Named moves, each a turn or a mirror, and the order they were made in; the first pair answered
q_238 (before => after):
[-12 -19   6  -9  10  11  -9  -6  -8   0   2 -19  -1  -1   8 -24   9   4
   1  -3  -7  -2  24   7   7 -14  20  -3   1   3   2 -14  -3   3  -9  -4
  -8   8  -7  -4 -13   5   7  16  -1  -6   7   7  -5   9   8   4  16  -3
  -1   5 -13   1  -5   5   3  -4   2   3] => [ -4  -9   6  -4   9   7  -8   8   4  12 -16 -19  -1   4  19 -24   5   0
 -15   1  -2  -5  11   3   0  -8  19   3   2  -6   0   6   5  -2  -3  -1
  -2  13   3  -5  -8  12   5   8  -9   8   1  17  -9   7  13  -9  13 -16
   2  13   1   9  -6   1  -1  -5   6  11]
[ -1   5   1   0  -1  -5  -3  -4  -3  -1   6   4   3 -13   2   9   1  -1
   0   8   0  -1  -2  -1  -4  -1  -9   7   2  -3  -9  -2   2  -1  -1   2
  -1  -2   0   7   0   0   0  -4  -8   1  -6   3  -4  -3  -9  -4  -4   4
  -4  -2   4  -5  -8   4   5   3   0  -6] => [ -1   6   1   0  -1  -5  -1  -4  -4  -1   6   4   3 -13   3   9   2  -2
   1   8   1   1  -3  -1  -3  -2  -8   7   2  -3  -7  -1   2  -1  -1   2
  -2  -1   0   6   0   1  -1  -4  -6   1  -6   2  -2  -3 -10  -5  -6   3
  -4  -3   5  -6  -7   5   5   3   1  -6]
[  4  -6  14 -11   4  -4  10  -5   5  -2  -1  -1  -3  -4   2  -2  -3  -8
  -3   3 -13  -2  -8  -7   3  -2  -1   0  -4 -13  -8  -1  -5 -12   3   3
  -4   5  -7  -3   2  -3   1  -1   7   2   3   3   0   4  -2   5 -11   6
   3  -2  -8  10   2  -3   5 -10  -1   3] => [  4  -7  14 -11   4  -3  11  -5   6  -2  -1  -3  -3  -3   3  -2  -2  -8
  -2   5 -13  -1  -9  -7   3  -1  -1  -2  -4 -15  -8  -1  -5 -13   4   3
  -2   4  -6  -3   1  -4   2  -2   7   2   2   3   0   4  -1   5 -11   4
   3  -3  -7  12   3  -4   5 -10   0   3]
q_905 (before => after):
[  6   2  -6   7   9   7 -15   0  -5   4  -7   9  -6   1  -7   9  17   0
  11  -2  -8  13  12   0  -2  -6  -4  12 -10   4  16   2   8  -5  -4  -7
  -8   3  11  -4 -17  -9   3  13   2  -5   7   1  -8  -5   6  -1   5  -2
  -6   2 -12 -11   1 -12  -5 -12  -6  -8] => [  5   1  -7   9  12   3 -16  -3  -7   4  -7  12  -6  -4  -5  10  16   2
  12  -1  -7  11  12  -2  -5  -6  -7  10 -12   4  14   3   6  -6  -3  -6
  -9   2   8  -1 -14 -11   7  13   2  -5   6  -1  -8 -11   3   2   3   0
  -5   2 -15 -14  -1  -9  -3  -9  -8  -8]
[ -1  11  -3  -2  -7   2   9  -1  -4   1  -4  -4   9 -11   3   6   0 -15
   1   4   7  -9  -4 -17   1  -2   2   4  -8   1  -1  10   1   3   7  -6
  -3   5   8  -4   6   2   9   8   3   4   3  -8  -2  -2   8  -1   2  -5
   8   3   7   2  11  -2  -5  -7  -6  -3] => [ -1  13  -3  -3  -7   0  10  -2  -4   3  -4  -3  10 -11   3   5   1 -14
   2   3   7  -9  -3 -17   1  -2   1   3  -8   2  -1  11   1   2   7  -5
  -2   6   7  -3   7   2   9   8   3   3   2  -8  -2  -3   8  -2   1  -4
   7   3   6   2  11  -3  -7  -7  -6  -3]
[  0  -4  -2   3  -5  -4   0  -4   6   0   6   0  -7  -2   3  -5  -4   1
   4  -5   0  -2   2   6  -1   5  -6  -9   2   3  -1  -4   4   0  -1  -2
  -8  -6  -7   9   4  -4   3   0   4  -4  10  -4  -1  -5   6   7  -6   5
  -3  -7   0  -3  -4   6   9   0   2 -11] => [  4  -3   0  -2 -12   2   1   2   9   0   5  -7  -6  10  -1  -7  -3  -1
   0  -8  -1   4   4   8   5   4  -4  -2   4   3   3  -7   7   3  -2  -4
  -6  -2  -2   3  -2  -2  -3   1   6   0   9   3   0   5   7   2  -1   1
  -5  -6   5   2  -1   3   3  -3   2 -11]
q_141 (before => after):
[ -3  -3  -2  -3   5   4   0  -1  -2   4   0   4   7   5  -2  -4   8   0
   0  -7  -1  -7   2   0   3  -6   1   0  -5  -2  -2  -3 -10  -5   0  -4
   0  -4  -5  -1  -1  -5 -10  -4  -5  -1  -5  -7  -3   1  -3   5   1  -3
  -6  -6  -9   3   0  -4   5  -5  -3   0] => [ -1   0  -4  -1   3   2   1   4   4   9  -7   2   7   6   2  -5   7  -2
  -6  -5  -1  -8  -1  -2   0  -4   0   0  -2  -6  -1   4  -6  -7   3  -4
   2  -2   0  -1   1  -2 -10  -7  -9   3  -6  -2  -4   1   0  -1   0  -7
  -5  -2  -2   6   0  -6   4  -5   0   2]
[ -3  -3  -1   6   2  -3   3  -7  -2  -4   1   1  -6 -10   0  -2  -1   1
   1   1  -1  -4   0  -1  -4  -1  -1  -8  -4   2   1   1  -1  -1   1   3
  -3  -4  -1   8   8  -2   7   1   1  -5   3  -8  -1  -9  -5   1  -1   3
   1  -2  -7  -8  -4   7  -1   2  -1  -1] => [ 2 -1 -2  5 -2 -6  4  0  8 -2 -2 -1 -6 -5  7 -7 -3 -2 -5  0  2 -3 -4  1
 -7  4 -3 -7  2 -2  1  6  4 -1  2  2  0 -4  4  8 11  2  4 -4  0  1  5 -1
 -3 -6 -2 -3 -2 -2  0 -1  1 -2 -5  6 -3  3 -1 -2]
[  2  -2   1  -3 -11  -6   3  -4  11  -5  -3  -6  -4   7   8 -10 -15   9
  -5 -10  12   5  -6   3  -2   4  -6  -7   4  -3  -3   5   9  11   1  -1
  -1  -3 -10   3   6  12   5  -3  -2   1  10   3  10   9   0   1  -1  -7
  -7  -6   6  -4  -9  -4   0   5   9 -10] => [ -9  -6   0   3  -1  -1   2 -15  -7  -5  -2   2  -2  -9  -2  -1  -7  16
   8  -1   3  -1   2  -6   3  -6   4  -7 -10   2  -1   0  -2   8   2   1
  -5   3 -17  -4   9   2  14   3  -5  -6   3 -12  15  -3  -6   8   2  -1
  -4  -3 -11 -10  -9   3   2   4   7  -4]
q_734 (before => after):
[  6  16   7  -7   1  -2  -7   7   5  14  -3  -3   8  11   7   5   1  -5
 -12  -2   4   3  -9  -1 -10  -3  -6   6   2  -9  -1   6   2  -1   3  -2
   8   3   3   2  -1  11  -4  -1  -1  15  -5   9   0   3   3  -9  -6  -9
  -1   4   8   2  -2  -9  -4  -2   0  -5] => [  4  11   2   5   2  -6  -7   2   9  15  -3   3  -2   0  15  -5  -3  -8
 -12  -1   3   3  -8  -2 -14   5  -6  -4   0  -7  -1   8   2  -7   7   3
   7   3   0   7  13   4  10  -3  -2  13   4   2   1  -8   2  -6  -9  -4
  -1   4   2  -3  -5  -3  -2   2   2  -8]
[ -1   4  -6   1   1   3  -3  -6   9   0  -3  -9  -2   0  11   0  -3   8
  -7   2   3  -1   2  14  -7   3  -4   2  -6   1  -5  -2   5  -8   5   0
  11  13   2  -5 -11  -6   3  -6  -5  10   2  -5  -6  11  -3  -5  -3  12
  -2   1  -2  -4   0   8  -7  -4  -8  -1] => [ -3   4  -5   2   4   3  -2  -8   5   2  -6  -7   0  -4  10   3  -2   9
  -5   5   1  -4   1  12  -8   1  -2   3  -8   1  -4   0   4 -10   5   0
  10  14   1  -5 -10  -9   5  -6  -6  10   0  -8  -6   8  -3  -5  -3  12
   0   2  -4  -3   0  10  -6  -4  -9   2]
[-14  -4  -8  24  11 -11  -8   4  -3   1 -12  10   6 -12   5  -4  -6   0
   1   5  -1 -19 -14   2 -12  -2   1 -25  -4   9  -4   6   2  -5   5   0
  10  -1   0   3   4 -11   8   3  -5   9   1  -1  25  -5   0   7 -23  12
 -26   5 -27  -4   7  17   7  -9  20   5] => [-10   3   2   2   8  -3  -8  11 -11   0 -11   0  26   5 -11  17   2   4
  -1   4   1 -19 -18   3  -4 -17   0  -4  -2   1  -3   2   3   4  -4 -10
  13  -2   6 -10 -22  -1 -22   4  -5  11 -17  11  22  16   0   4 -16   2
 -23   6 -14   7  12   5   0 -15  15   9]
Pairs:
(2 to 3 moves a pair)
[  0   9   1  -4   5  -7   0  -2  -4   2  -5   9   5  -7   3  13   2   5
  -1   4   5  -8 -14  -2 -11  -5  -8  -2   1  -8  -7   7   2  -2   3  -1
   4  -8  -3   4   5   5 -10  -8  -2   0  -7   0  -4  -6  -4  -2  -5  -1
   3   2   3  -1  -5  -5   4   3   0  -1] => [ -4   6   4  -6   7   0   0  -6 -14  -1  -1   8   8  -8  -8  16   7   7
   5   6  -1  -7  -7  -3  -3 -12  -1   4  -4  -3  -3  -2  -4   0  -1   0
   1  -2  -5  -4  -1   0 -10  -2  -2  -5 -11  -5   0  -5  -6   0   0  -1
   4   2  -4  -1  -3  -5   2  -1  -2   2] : q_141 q_905 q_141
[ 12  14   4   1  -5 -11  13   7   1   8 -12 -15   0   2   2  -5  10  -3
  -3  12 -10   6  -3   2 -10  -4  -1  11   4  -2  -1  -3   5  -7 -14   4
   0   8   8   4  -7  19   6   6   5  18  -3  19  -3   5 -10  -5   4  -9
   5  11  17   9 -10   7  -6  -1 -12   6] => [  7  12   3   4   1  -9  13   3  -9  10 -13 -10   0  -5  -2  -2  13  -1
   3  18 -15   1   0  -4  -9  -8   4  12  -2   1   0  -4  -1  -9 -12   7
   0  13   6  -1  -5  13  10   9   5  15  -6  10   0  -2 -12  -3   7  -6
   8  13   9   6 -10   9  -3  -1 -13  10] : q_141 q_141
[  6   3  -9   9   9  -6   0  -5  17   0  -1   1 -13 -15  11 -11  -2 -13
  10  -4  -7   9 -14 -12  13   1   3  -2  12  13 -10 -11   4 -10  -3  16
  -1  -1 -10  13   7  -4  17  -6   1 -12   5  -7  -3  -6   0  -5  -5   4
   0   2   5  -4   7   9   8  -7  -8  -3] => [  6   7   0 -13   9   0  -3  -7   6  -5   6  -5   2  -3  -5   5   5  -7
  16  -6  -6  11 -11  -9  21 -13   1   8  11  10 -10 -22   2   0 -14   8
  -2  -5 -11   7 -16   1  -6  -2   4 -18  -8  -3  -5   9  -2  -1   0   1
   1  -2  11   2  11   1   5 -11 -14  -4] : q_734 q_141 q_238
[ -1   2   2   0  -2   6   0   2   7  -1   0  -4  -2   3  -8   5   2   0
  -2   5   2   3   0  -6   2  -5   0  14   3  -5   3   1  -4   0  -6  -2
  -3  -3   9 -11  -8   4  -5   8   0   0 -11  -2  -6   6  -6  -7   5  -2
  -3   6   7   9   4  -1  -5  -3   5   2] => [ -6  -2   1  -1  -1  -2  -3  -7   8  -8  10  -1  -4  -4  -2   2  -5   2
   4  -2   5   3   3   1  -3  -1  -9   2   6  -3  -2  -5  -4   1  -8  -4
  -5 -17  -1   2  -3   2  -1   4   4  -8  -4  -8  -7   0  -9   2  -1   7
  -7  -4   5   2  -2   3   4   2   5  -8] : q_905 q_141 q_238
[  1  -4 -10 -16  -6  -6  -5   9 -21  -8  22  -3   8  11  -2   4   0  -2
   9  -6  -1 -11  -3   7   4 -17  -3   7  13  -9   1  14   7   7 -10 -12
   0 -19 -10  -2 -11   9  -3 -20   3  -6 -19  12  -1   2  -4   1 -12  18
   2 -10   7  -3  -6   0  -4  -4   2   0] => [ -3  -3 -12  -8   2 -10  -6   8 -27  -2  14   5   8  -2   4   7   1  -3
   8   1  -1 -20  -5   0  -4 -17   0   5   8 -11  -1  25   3   0  -4  -9
   1 -17 -12  -2  -2   7   3 -21  -3  -7 -25   5  -1 -12  -6   0 -16  16
   6  -5   1  -5  -9   3   1  -3   1   5] : q_238 q_905 q_141
